In the data rows, 128 means zero.
Every row has a hidden score. How much higher is the second row's score than the first row's in each pair? 15 means about the same, 30 much higher and 0 much lower. The score is a weighted sum of the row's numbers plus the product of two more (or one squared), each taken from its middle value.
{105, 111, 114,  98, 150, 116, 141,  88, 104, 148,  67, 116, 124,  76, 129, 122}
{127, 140, 107, 124, 141, 124, 137,  87, 153, 161, 118, 153, 119, 131, 166, 121} >> 12
{ 75, 199, 126, 140,  97,  92,  87, 102,  95,  79, 133,  90, 120, 160, 157, 139}
{144,  88, 146, 102, 112, 197, 113, 119, 111,  95, 143, 121, 104, 127, 148, 146} >> 22
{126, 147, 158, 165, 124,  99, 119, 125, 139, 131, 179, 192, 163, 176, 152, 105}
{ 91, 164, 103,  73, 113, 126,  78, 170,  99, 119, 144, 122, 106, 139, 152, 117} >> 24
{137,  76, 199, 204, 101, 155, 133, 125, 180,  77, 147, 122, 126, 184, 131,  81}
{179,  91, 201, 182,  61, 132, 116, 134, 161,  73, 119,  63,  90, 151, 141,  99} >> 24
{125, 115, 137, 124,  91, 172, 134, 195, 137, 132, 157, 159, 147, 184, 120,  97}
{122,  79, 196, 181, 107, 103, 163, 150, 202,  77, 183, 102, 108, 211, 104, 108} >> 20
{114, 146, 109, 110, 124, 135, 103, 170, 117, 151, 146, 115, 159, 161, 135, 114}
{117, 150, 107, 113,  87, 134,  87, 166, 144, 117, 112, 131, 140, 157, 113, 123} >> 12
{116, 127,  74,  92, 121, 135, 131, 148, 127, 139, 138, 126, 151,  80, 125, 146}
{151, 160, 145, 139, 157, 199, 135, 134, 118, 119, 178, 129, 111,  91, 175, 148} >> 10
{145, 130, 146, 186, 105,  89, 109,  67, 184, 119, 134,  77,  84, 148, 111, 101}
{144,  80,  90,  39, 202, 122, 198,  95, 122, 188, 103, 186, 126,  68, 211, 153} >> 10
{171, 159, 160, 175,  82, 110,  86,  75, 144,  64, 160, 121, 108, 138, 151, 111}
{189, 101, 161, 147, 123, 190, 174, 138, 110,  72, 153, 129, 110, 134, 146, 164} >> 18
{135, 141,  91, 119, 172, 129, 144, 112, 131, 187, 115, 142, 139, 111, 147, 151}
{124, 154, 154, 157,  92, 136, 113, 133, 115, 109, 178, 155, 126, 136, 144, 132} >> 14
{137,  78, 189, 135,  78, 126, 139, 175, 168, 149, 166, 135, 120, 202, 143, 115}
{130, 135, 129, 113, 112, 167, 126, 142,  82,  84, 150,  99, 110, 145, 136, 158} >> 9
{149, 145, 109, 157, 159, 126, 134, 155, 133, 159, 130, 106, 119,  90, 106, 181}
{144, 117, 157, 162, 157, 118,  99, 101, 147,  90, 103, 114, 109, 178, 145,  99} >> 17
{157, 116, 182, 137,  90, 135, 167,  84, 185, 126, 111, 136,  82, 145, 113,  78}
{109, 128, 115, 113,  98, 164, 123, 106, 123,  73,  93,  79,  73, 105, 105, 147} >> 6
{142,  78, 133, 104, 108, 129, 113, 161, 106, 146, 164, 139, 129, 138, 174, 139}
{ 69, 164,  91,  87, 173,  89,  60, 136, 107, 142,  79, 150, 118, 134,  99, 160} >> 1
{126, 103, 141, 155, 100, 157, 114, 125, 107,  84, 133, 110, 118, 152, 118, 151}
{138, 145, 114, 136, 119, 114, 117, 102,  88, 126, 125, 150, 136, 120, 160, 156} >> 13
{ 95, 208, 150, 154,  73, 174, 113, 204,  91,  85, 152,  96, 161, 117, 101, 127}
{144, 127, 153, 151,  88, 115,  93, 111, 143,  99,  87,  98, 131, 129, 138, 103} >> 17
{172, 144, 113,  74, 153, 134, 169, 105,  93, 152, 103, 155, 130, 109, 161, 110}
{125, 113, 119, 116,  94, 144, 142, 157, 120, 153, 147, 116, 160, 101, 189, 138} >> 17
{154, 110, 194, 181, 106, 105, 158,  66, 168,  83, 113,  97,  96, 137,  97,  70}
{101, 165,  49,  62, 136, 158, 123, 155,  52, 159, 124, 102, 133,  31, 140, 228} >> 21
{103, 111, 129, 163,  93, 117,  80, 141, 146, 111, 132, 105, 180, 117, 128,  84}
{129,  52,  93,  82, 116, 145, 159, 154, 165, 131, 126, 114, 115, 129, 142, 131} >> 12
{129, 129, 132, 171, 147, 134, 140,  86, 131, 158,  88, 154, 119, 120, 105, 150}
{157, 147, 131, 135, 124,  69,  90, 100,  95, 136, 126, 118, 135, 130, 123, 127} >> 17
{ 84, 193,  91, 128, 115, 159, 102, 172, 155, 139,  99, 125, 168, 156,  59, 119}
{110, 198,  97,  77, 128, 167, 110, 146,  91, 149, 122, 137, 122,  95, 114, 145} >> 17
{151, 124, 122, 123, 124, 132, 154,  78, 144, 181, 110, 102,  95, 122, 161, 144}
{156, 140, 123, 110, 137, 130, 158, 130, 121, 191, 106, 150,  94,  84,  94, 110} >> 10
{ 89, 156, 100, 155, 125, 102, 106, 124, 113, 101, 129,  90, 116, 124, 116, 119}
{137, 153,  69, 105, 152, 129, 121, 112, 113, 186, 101, 172, 166,  70, 125, 167} >> 20
{161, 129, 158, 161, 122, 179, 149, 149, 167, 119, 171, 134, 119, 132, 150, 162}
{164,  85, 124, 133, 189, 133, 101,  74, 201, 152, 100, 148, 131, 119, 114, 116} >> 12
{150, 121, 116, 104, 119, 105, 135, 116,  92, 119, 159, 152, 147, 138, 130, 162}
{171, 154, 149, 136, 130, 188, 141, 166, 122, 133, 176, 134, 128, 130, 160, 166} >> 19
{107, 102,  86, 117, 166, 155, 134,  64, 112, 133,  90, 131, 129, 123, 145, 163}
{128, 102, 100, 152, 119,  81, 126, 142, 123, 110, 108,  81, 139, 157, 159, 142} >> 14
{137, 123, 169, 135, 104, 132,  98, 127, 129, 136, 120,  87, 136, 149, 147,  95}
{153,  86, 162, 115, 138,  56, 174, 105, 132, 154, 115, 119, 124, 122, 113, 104} >> 11
{109, 131,  85,  76, 128,  76, 135, 139,  51, 152,  66, 104, 134, 108,  92, 135}
{157, 119, 135, 148,  85, 149, 110, 101, 139,  70, 131,  88,  83,  98, 108, 141} >> 11
{187,  57, 196, 183, 118, 179, 205, 130, 209,  61, 182, 142, 102, 158, 164, 156}
{143, 104, 163, 172, 111, 124, 111, 138, 158,  77, 134,  93, 110, 147, 141, 116} >> 11
{147, 136,  91, 107, 135, 108, 104, 159, 103, 152, 148, 153, 148, 161, 155, 120}
{161, 159, 126, 118, 127, 136, 143, 185,  99, 145, 163, 117, 133,  92, 144, 153} >> 13
{108, 133, 134, 115, 120,  92, 113,  88, 109,  81, 151, 137, 116, 129, 177, 140}
{121, 134,  99,  87, 110, 115, 155, 140,  99, 132, 106, 177, 147, 129, 132, 160} >> 18
{123, 135, 113,  99, 158, 183, 144, 190, 125, 118, 157, 126, 156, 103, 167, 151}
{144,  82, 140,  98, 103, 117, 162, 136, 132,  71, 117,  98, 115, 108, 112,  86} >> 17
{167, 116, 133, 152,  93, 138, 105, 130, 134,  75, 145, 107, 128, 126, 156, 143}
{157, 115, 173, 123,  98, 129, 155, 143, 147, 113, 133, 143, 123, 167, 120,  93} >> 22
{158,  92, 106, 139, 158, 114, 119, 112,  89, 160, 104, 128, 195, 112, 106, 142}
{158,  88, 160, 147, 144, 143, 135, 137, 139,  90, 186, 127, 143, 154, 133, 101} >> 8
{ 72, 207,  43,  63, 128, 185,  77, 139,  76, 189,  16, 156, 162, 125,  61, 181}
{113, 182, 158, 180, 102, 122, 115,  95, 120,  99, 131, 157, 139, 151, 126, 118} >> 8
{112, 161, 154, 112, 134, 152,  62, 124, 175,  81, 137, 130,  93, 145, 118,  96}
{121,  91, 127, 140, 176, 160, 162, 150, 125, 138, 112, 103, 111, 114, 101, 182} >> 19
{155, 139, 154, 119, 127, 129, 162, 144, 150, 122, 187, 143, 130, 147, 157, 100}
{ 60, 159, 116, 123, 161, 127,  48, 106, 136, 106, 104, 113, 101, 119,  88, 122} >> 15
{110, 155, 137, 135, 126, 112, 182, 109, 127, 155,  91, 141, 127, 108,  66,  84}
{161,  82, 180, 144, 122,  81, 181,  92, 196, 120, 138, 122, 122, 127, 134,  78} >> 15
{136, 105, 160, 180,  87, 124, 153,  90, 172,  86, 126, 103,  60, 107,  80, 143}
{138, 128, 144, 149, 119, 112, 137,  88, 149, 134, 127, 107, 133, 139, 118,  99} >> 20
{ 67, 193, 120, 150, 136, 148, 125, 172, 101, 148,  94,  72, 113,  64,  38, 178}
{132,  93,  88, 117, 175, 152, 154, 156, 103, 155, 147, 120, 144,  59, 139, 196} >> 23
{126, 154, 122, 109, 130,  87, 113, 127,  80, 117, 130, 111, 112, 105, 117, 170}
{176,  62, 126,  84, 104, 153, 122, 107, 171, 121, 108, 102,  77, 134, 164, 165} >> 21
{105, 108, 119, 126,  86,  99, 149, 118, 134, 135, 178,  94, 143, 146, 160, 141}
{ 97,  84, 106,  69,  99,  90, 164, 166, 107, 129, 142, 150, 192, 108, 151,  89} >> 20
{124, 145, 169, 161,  91, 135, 155, 133, 141,  75, 119, 138, 111, 140, 133,  37}
{165, 107, 121, 133, 192, 140, 170, 143, 152, 182, 128, 145, 127,  80, 139, 170} >> 15
{135, 161,  86,  95, 191, 167,  89, 109,  74, 147,  99, 136, 154, 101, 110, 132}
{ 68, 146, 135, 152, 128,  81, 127,  71, 134, 133, 113, 122, 135, 112,  72, 146} >> 5
{115, 140, 158, 129, 110, 144, 104,  93, 137, 103, 141, 179, 129, 162, 127, 132}
{ 67, 139,  74, 103, 135, 101, 126, 114, 139, 164, 115,  89, 154, 116, 116, 148} >> 16
{124, 105, 106,  94, 156,  81, 131, 108, 107, 120,  95,  72, 148,  69, 110,  90}
{115,  95, 110, 144, 118, 215, 136, 134, 131, 150, 139,  92, 155,  91,  96, 163} >> 23
{ 73, 178,  85,  96, 159, 153, 133, 189,  65, 150, 120, 134, 189, 129,  75, 169}
{127, 149,  92,  79,  85, 156, 128, 168,  71, 125, 159, 139, 165, 142, 145, 155} >> 21
{131, 176, 130, 118, 136, 145, 126, 182,  98, 139, 164, 109, 128, 112, 132, 153}
{ 91, 216,  73,  79, 168,  94,  64, 113,  47, 161, 143,  93, 173,  97, 136, 171} >> 16
{143, 106, 164, 129, 127, 170, 143,  89, 158,  93, 112, 125, 109, 148, 121, 109}
{ 91, 215,  89, 106, 128,  73,  68, 156,  58, 145, 122, 163, 166, 132, 156, 133} >> 12
{120, 110, 103, 101, 130, 151, 138, 177, 148, 177, 140, 158, 183,  92, 163, 117}
{101, 163,  68, 101, 197, 134, 151, 190,  86, 175, 111, 124, 182,  81, 127, 193} >> 4
{134, 134, 118, 149, 137, 151, 104, 108, 165, 148, 102, 141, 145, 141, 106, 115}
{138, 141, 150, 158,  86, 156,  93, 125, 175, 136, 133, 128,  85, 130, 112, 120} >> 18
{ 98, 138, 134, 106, 127, 131, 133, 150, 123, 153, 115, 113, 122, 141, 114,  95}
{213,  82, 193, 170, 138, 179, 170, 164, 159, 100, 193, 118,  88, 164, 175, 139} >> 18
{164, 131, 182, 117,  91, 139, 161, 167, 136, 104, 156, 147, 102, 181, 145,  92}
{ 89, 129, 128, 141, 100, 103, 133, 127, 112, 144,  99, 119, 151,  86, 129, 114} >> 8
{146, 103,  92,  93, 132,  96, 160,  85,  99, 139, 148, 118, 107,  96, 154, 179}
{108, 136, 135, 135,  92, 138, 157, 115, 148, 115, 135, 144, 124, 166, 146, 115} >> 16
{181,  54, 106, 128, 173, 120, 171, 109, 134, 160, 150, 146, 149, 108, 172, 129}
{140, 103, 169, 142, 144, 129, 102, 118, 152, 121, 184, 112, 135, 140, 128,  77} >> 14
{ 95, 148,  79, 127, 195, 164, 148, 164, 137, 158, 134, 158, 151,  34, 166, 189}
{127, 169, 136, 104, 102,  90, 148, 173, 119, 147, 130, 121, 128, 118, 108,  80} >> 17
{170, 162, 167, 115, 127, 103, 151, 110, 119, 125,  74, 167, 110, 120, 103,  78}
{120, 105, 116,  94, 142, 154, 146, 165, 125, 123, 141,  84, 115,  77, 107, 179} >> 11
{183,  76, 162, 156, 169, 124, 120,  90, 194, 125, 118, 130, 106, 158, 132, 121}
{127, 143, 101, 136, 147, 128, 103, 168, 147, 170, 111, 106, 155, 128,  81, 101} >> 16
{138,  81, 123, 130, 112, 126, 107, 116, 127,  89,  82, 124, 141, 122, 179, 130}
{128, 138, 175, 178, 100, 107, 129,  96, 149,  87, 160, 176, 125, 198, 115, 119} >> 15
{150,  82, 162, 140, 122,  90, 180, 115, 159, 121,  99, 119, 105, 123, 119,  92}
{134, 130, 109, 154, 147, 149, 126,  23, 154, 119,  61, 129,  93,  97, 142, 122} >> 13
{124, 159,  92, 150, 151, 146, 115, 104, 159, 174,  54, 147, 133, 121,  85, 130}
{143, 151, 144, 126, 107, 199, 149, 181, 112, 107, 181,  92, 115,  97, 113, 129} >> 17
{114, 139, 119, 137, 183,  63, 108,  65, 129, 162,  80, 149, 108,  95, 126, 163}
{199,  67, 174, 174,  86, 175, 158, 129, 162,  87, 166, 109, 123, 156, 202,  81} >> 23
{124, 142, 136, 148,  69,  99,  73, 129,  98,  88, 140, 141, 150, 178, 137, 128}
{134, 100, 108, 106, 155, 149, 138, 118,  80, 112,  89, 112, 122, 118, 126, 155} >> 16
{128, 173, 158, 173,  50, 116, 107, 147, 168,  84, 169, 116, 127, 170, 121,  75}
{104,  75, 129, 116, 186, 147, 157, 146, 120, 147, 142, 132, 176, 101, 137, 187} >> 11
{109, 165, 124,  98,  74, 116, 169, 209,  74, 120, 180, 126, 122, 123, 110,  73}
{116, 104, 124, 128,  44, 200, 121, 191, 129, 119, 174,  88, 135, 147, 122, 177} >> 19
{139, 118, 155, 118,  96, 161, 186, 189, 163,  71, 167, 139, 132, 157, 135, 137}
{ 93, 218, 109,  99, 106, 172, 128, 194,  89, 101, 141, 110, 129,  75,  74, 168} >> 12
{168, 128, 152, 165, 103, 148, 123,  74, 118,  81, 137, 137,  75, 145, 133, 168}
{135, 117, 107, 120, 170, 139, 142, 139, 150, 158, 130, 135, 159, 112, 115, 117} >> 12
{127,  98, 143, 139, 167, 156, 162, 169, 114,  95, 182, 153, 142, 126, 175, 135}
{138, 156, 133, 128, 120, 178, 164, 142, 109, 101, 142, 104,  92,  95, 150, 148} >> 18
{125, 201,  84, 119, 147, 131, 145, 140, 113, 142, 125, 141, 135,  90, 121, 133}
{147, 152, 169,  90, 117, 122,  69, 133, 144,  95, 134, 147,  72, 189, 173,  93} >> 22
{140,  97,  91,  74, 153, 117, 184, 109,  92, 135,  84, 107, 108,  90, 106, 135}
{144,  84, 111,  77, 124, 136, 163, 138, 145, 169, 151, 141, 115, 101, 110, 150} >> 18
{124, 147, 125, 104, 109, 130, 137, 182, 113, 183, 161, 148, 144, 110, 148, 113}
{133, 138, 188, 147,  68, 162, 201, 129, 125,  77, 120, 173, 141, 200,  93,  70} >> 24
{109, 138, 158, 154, 115, 120, 114,  94, 147, 118,  90,  98, 103, 128,  87, 133}
{175, 123, 159, 169, 110, 143, 172, 179, 159, 124, 174, 112, 135, 155, 102, 142} >> 21
{186, 137, 151, 156, 137, 119, 145,  98, 137, 125, 111, 150, 106, 103, 126,  80}
{173,  86, 157, 148, 134, 104, 166, 110, 147, 106,  84, 113,  91, 118, 136,  98} >> 16
{133, 127, 151, 163,  66,  89, 118, 148, 106,  79, 167, 139, 134, 159, 168, 166}
{156, 121, 110, 127, 135, 101, 110, 112,  86, 137, 122,  91, 133, 100,  87, 126} >> 23
{ 84, 168,  55, 101, 114, 139, 109, 132,  80, 122, 103, 110, 130,  68, 104, 151}
{156, 119, 114, 116, 117, 177, 137, 158, 145, 151, 146, 129, 136, 146,  99, 109} >> 11
{135, 164, 130, 117, 169, 106,  51,  76, 140, 110, 102, 117,  57, 140, 125, 113}
{144, 100, 134, 125, 103,  75, 147, 122, 120, 100, 123, 132, 112, 106, 147,  95} >> 15
{129,  83, 144,  85, 112, 139, 122, 130, 158,  78, 169, 111,  69, 163, 170, 121}
{ 95, 115, 118, 137, 124, 162, 116, 137, 180, 152,  88, 116, 151, 152,  52, 116} >> 17
{147, 103, 161, 164,  83, 126, 115, 146, 144,  70,  96, 116, 122, 161, 100, 125}
{130,  97,  93, 114,  90, 100, 166, 166, 129, 127, 123, 116, 152, 104, 115, 103} >> 16
{180,  49, 178, 190, 139, 160, 136,  55, 198,  99, 111,  95,  61, 168, 112, 124}
{113, 119,  86, 111, 175, 140, 141,  99,  99, 148, 104, 127, 158, 114, 124, 161} >> 8
{ 92,  99, 141, 160, 148,  63, 115, 110,  95, 101, 175, 109, 149, 183, 160, 138}
{139, 115, 148, 139, 124, 134, 171,  97, 142,  78,  83, 143, 134, 107, 125, 107} >> 13
{136, 102, 145, 179, 105, 105, 118, 139, 139, 120, 131,  99, 132, 134,  84, 121}
{143,  94,  94,  67, 178, 131, 175, 155, 135, 155, 104, 147, 134, 118, 155, 133} >> 12
{169, 136, 175, 186, 142, 166, 103, 120, 158,  96, 147, 106,  94, 122, 146, 156}
{ 97, 109, 128, 131, 127, 155, 168, 161, 113, 141, 144,  88, 131,  89,  92, 179} >> 16
{152, 103, 112,  74, 150, 106, 160,  88,  99, 136,  92, 142, 100,  88, 133, 141}
{129, 105, 117, 107, 108, 174, 138, 126, 155, 109, 108, 114, 134,  99, 129, 118} >> 15
{116, 173, 104,  87, 101, 197,  89, 154, 128, 135,  99, 131, 107, 126, 120, 113}
{108, 175, 157, 192,  48, 115, 118, 154, 159,  56, 153, 106, 106, 173, 114,  76} >> 9
{175, 139, 137, 108, 132, 155, 147, 168, 141, 145, 164, 100, 116, 100, 142, 168}
{158, 118, 166, 140,  87,  94, 162, 153, 133, 107, 137, 117,  98, 134, 140,  75} >> 13
{ 75, 130, 133, 119, 111, 141, 138, 100,  81,  90, 153, 103, 130, 140, 173, 128}
{110, 177,  77,  86, 194, 154, 146, 158,  92, 182, 127, 155, 167,  50, 158, 170} >> 14
{159, 125, 102,  95, 164, 127, 154, 141, 110, 152, 134, 176, 157, 122, 177, 140}
{115, 141, 123, 149, 116, 105, 135, 135, 104, 120,  95, 109, 150, 152, 115,  82} >> 19
{ 93, 168,  87,  91, 121, 155,  91, 162, 103, 135, 102, 100, 131,  80,  88, 117}
{115, 187,  88,  84, 134,  98,  84, 125, 103, 154, 100, 124, 131, 112,  88, 171} >> 7
{176,  92, 163, 183, 135, 140, 151, 154, 170, 105, 203, 136, 132, 125, 152, 150}
{131,  89, 153, 145, 156,  96, 155,  92, 117, 136,  70, 129, 141, 135, 125,  94} >> 21
{ 92, 143, 100, 108, 163, 103,  79, 124, 122, 189, 108, 143, 148,  95, 112, 130}
{201, 116, 184, 141, 115,  90, 164,  69, 167, 147, 109, 117,  67, 124, 119,  72} >> 21
{141,  91, 156,  87,  94, 149, 161, 129, 132, 150, 156, 121, 118, 111, 172, 133}
{130, 118, 128, 135, 122, 146, 143, 121, 117, 125, 139, 153, 143, 145, 141, 138} >> 10
{126, 107, 156, 165, 160, 153, 130, 108, 134,  83, 155, 101, 140, 165, 109,  93}
{145, 102, 149, 121, 105,  98, 176, 113, 159, 138, 144, 110, 103, 115, 130,  87} >> 18
{143, 147, 159, 139,  92, 177, 117, 135, 107,  93, 179, 119, 131, 139, 108,  93}
{ 98, 187, 107, 108, 132, 142, 109, 146,  85, 160, 128,  87, 152,  99, 110,  99} >> 16
{147,  76, 150, 102,  64, 149, 130, 136, 165,  95, 167, 124, 116, 183, 151,  94}
{112,  79, 141, 133, 165, 175, 163,  92, 119, 124, 144, 134, 136, 128,  97, 141} >> 12
{113, 107, 145, 145, 102, 154, 184, 125, 137,  94, 135, 151, 124, 121, 119,  72}
{146, 132, 166, 165,  81, 151, 120, 127, 108,  75, 128,  79, 115, 137, 131,  67} >> 21
{189, 106, 169, 120,  92, 137, 153, 109, 122,  82,  95, 111, 111, 140, 136,  75}
{159, 109, 170, 167,  65, 156, 114, 138, 183,  76,  97,  98,  87, 200, 127,  87} >> 21
{185, 104, 192, 197, 117, 165, 150,  80, 175,  71, 115, 167,  95, 200, 119,  90}
{190, 109,  88,  98, 178, 111,  86,  89, 166, 189,  90, 134, 110,  72, 138, 159} >> 9
{172, 129, 106,  87, 141, 139, 105, 160, 147, 122, 122, 139, 145, 159, 183, 118}
{124, 167, 105, 100, 127, 177, 151, 177,  88, 154, 173, 157, 174, 129, 148,  99} >> 19
{121, 166,  97,  89, 156,  64, 137, 139, 111, 198,  60, 115, 147,  86,  77, 115}
{125, 164, 119, 145, 129, 167, 157, 181,  86, 116, 152, 128, 109, 123, 138, 173} >> 12
{156, 143, 150, 132, 135, 139, 110, 115, 137, 117, 101, 127, 120, 147, 131, 109}
{133, 105, 100,  94, 156, 171, 151, 103, 131, 169, 111, 157, 102, 113, 126, 143} >> 16
{ 75, 156,  65,  77, 167, 149, 114, 142,  56, 128, 122, 162, 161,  90, 125, 162}
{114, 119, 172, 182,  75, 103, 123, 137, 149,  94, 165, 143, 127, 195, 137, 117} >> 4
{121, 117, 124, 111, 124, 138, 143,  91, 130, 154, 127, 154, 127, 166, 149, 129}
{146, 133, 156, 163,  97, 154, 130, 133, 138, 113, 168, 132, 122, 178, 126,  96} >> 15
{159,  40, 177, 131, 120, 166, 152, 127, 192,  96, 142, 148,  95, 163, 139, 110}
{ 86, 154,  51, 118, 168,  82,  94, 113, 104, 155, 133, 135, 162,  69, 155, 179} >> 20
{ 87, 175, 104, 122,  80, 128, 128, 183, 109,  85, 167, 142, 145, 136, 124, 108}
{119,  99, 130, 116, 175, 143,  92, 111, 139,  60, 129, 142, 141, 194, 215, 107} >> 12
{107, 126, 105, 133, 142, 139, 162, 178, 112, 155, 148, 162, 179, 141, 129, 116}
{121,  78, 131, 117, 147,  98, 125, 178, 161, 185, 159, 152, 149, 159, 145, 132} >> 17
{141,  95, 175, 124,  90, 117, 159, 111, 130,  91, 119, 111, 122, 119, 137,  87}
{135,  66, 134, 131, 154, 101, 106,  91, 135, 174,  75, 138, 144, 110, 151, 148} >> 19
{100, 112, 124, 153,  80, 222, 101, 161, 127, 129, 154, 104, 156, 156, 104, 173}
{116, 115, 111, 142, 151, 116, 115,  88, 110, 132, 113, 160, 126, 118, 146, 154} >> 8
{111, 118, 148, 109, 170, 115, 108, 177, 145, 129, 171, 174, 113, 212, 186,  83}
{120, 185, 105, 131, 167, 153, 141, 112, 111, 171, 126, 136, 141,  82, 138, 168} >> 16
{ 95, 156,  80, 134, 115, 102, 110, 142, 132, 136, 126, 105, 148, 120, 129, 118}
{ 98, 128, 149, 154, 121, 161, 171, 187, 111, 122, 146, 121, 153, 128,  95, 159} >> 15
{154, 147, 142, 111, 130, 134,  98,  78, 100, 123, 113,  95,  80, 122, 116, 140}
{ 92, 177, 108, 135, 136, 110, 155, 135, 110, 132, 127, 128, 139, 142, 122, 136} >> 9
{126, 127, 152, 137,  94,  96,  94, 170, 127, 143, 127, 108, 138, 134, 118, 104}
{145, 141, 118, 112, 141, 144, 110, 138,  89, 135, 123, 115, 138, 139, 119, 124} >> 16
{121, 129, 102,  99, 161,  80, 139, 148,  79, 173,  81, 172, 187, 112,  99, 117}
{158, 130, 168, 123,  87, 119, 101, 110, 113,  96, 182, 159,  98, 165, 153, 146} >> 16
{139, 152, 171, 107, 121, 152,  62, 117, 125,  80, 164, 109,  64, 166, 180,  82}
{132,  91, 143, 186, 133, 206,  90, 135, 153, 146, 127, 104, 128, 115,  96, 171} >> 19
{ 71, 115,  58,  56, 219, 158, 171, 166, 106, 199, 130, 186, 170,  63, 167, 202}
{143,  97, 164, 135, 134,  91, 139,  93, 116,  79,  72, 112,  97, 122, 133,  82} >> 7
{196,  63, 153, 103, 109, 114, 167, 101, 157, 125, 132, 149,  91, 121, 170, 127}
{128, 188, 137, 112,  71, 131, 111, 148, 130, 158,  89,  94,  70,  88,  59, 109} >> 21
{145, 184,  95,  98,  96, 147, 115, 130,  85, 147, 130, 178, 125, 132, 123, 145}
{114, 158, 132, 100, 105, 123, 150, 151, 103, 137, 131, 155, 134, 131, 104,  90} >> 12
{ 78,  97, 109, 110, 127, 140, 112, 127, 145, 118,  68, 111, 151,  95, 107, 124}
{123, 101, 115, 131, 186,  83, 161, 102, 110, 149,  76, 139, 153,  95, 140, 109} >> 10
{153,  95, 143, 133, 159,  88, 155,  83, 116, 157, 111, 162, 121, 143, 155, 104}
{ 93, 136, 171, 126, 100, 130,  91, 142, 165,  85, 181, 105, 104, 148, 118,  81} >> 12
{133, 100, 139, 142, 148, 109, 121, 112, 121, 105, 119, 126, 149, 104, 117,  73}
{104, 127,  99,  61, 202,  88,  91, 151, 112, 159,  96, 130, 140, 116, 116, 144} >> 11
{113, 150, 137, 192, 193, 168, 130, 124, 133,  91,  79, 168, 147,  89, 131, 133}
{ 93, 158, 146, 124, 115, 129,  71, 136, 150,  77, 152, 111, 115, 161, 126,  82} >> 22
{141, 128, 111,  75, 103, 144,  92, 134, 101, 175, 127, 144, 147,  87, 183, 153}
{130, 133, 104,  87, 106, 139, 178, 115, 112, 109, 102, 129, 135,  67, 111,  95} >> 1
{123,  90, 158, 177, 144, 135, 163, 113, 170, 148, 147, 138, 140, 165, 136, 129}
{122, 136, 157, 142,  94, 154, 117, 127, 116,  93, 116, 148, 119, 152, 112,  97} >> 15
{106, 112, 110, 106, 121, 113, 151, 137,  95, 109, 137, 131, 158,  92, 133, 119}
{147, 131, 162, 167,  88, 110, 121, 166, 140, 112, 141,  96, 118, 184, 101,  67} >> 20
{133, 133, 149, 208, 105,  90, 127, 168, 158, 112, 213,  97, 144, 181,  70, 103}
{148, 132, 131, 126, 212, 139, 171, 147, 121, 199, 164, 164, 174, 130, 184, 179} >> 15
{ 97,  83, 104, 145, 149, 133, 161,  30, 187, 139, 104, 158, 152, 130, 144, 115}
{153,  73, 146, 137, 155, 156, 123, 130, 136, 107, 142,  88, 121, 145, 147, 130} >> 22
{118, 106, 120, 113, 120, 121, 129, 147, 171, 158, 165, 112, 117, 164, 158, 128}
{114, 130, 123, 105, 192,  96, 107,  83, 125, 161,  91, 136, 127,  95,  75, 154} >> 10
{ 93, 118,  98, 113, 163, 159, 169, 187, 107, 147, 147, 110, 132,  88,  93, 176}
{ 77, 137, 105, 139, 144,  99, 108, 132, 124, 112, 137, 159, 189, 135, 142, 112} >> 10
{122, 149, 120, 151, 125, 107, 132, 107, 131,  94, 124,  90, 129, 127, 126, 104}
{100, 145, 116, 113, 133, 110,  44, 131, 135, 111, 107, 115,  88, 163, 126, 107} >> 19
{158,  67, 167, 157,  99, 142, 133, 117, 215, 109, 150, 117, 118, 154, 102,  83}
{107, 106,  87,  90, 183, 146, 145, 119, 110, 144,  71, 153, 150, 125, 113, 154} >> 13
{145, 142, 145, 127,  86, 114, 148, 192, 106, 115, 176, 122, 155, 173, 126, 116}
{142, 156, 137, 107,  90, 158, 113, 202, 129,  95, 175, 130, 132, 133, 133,  78} >> 12
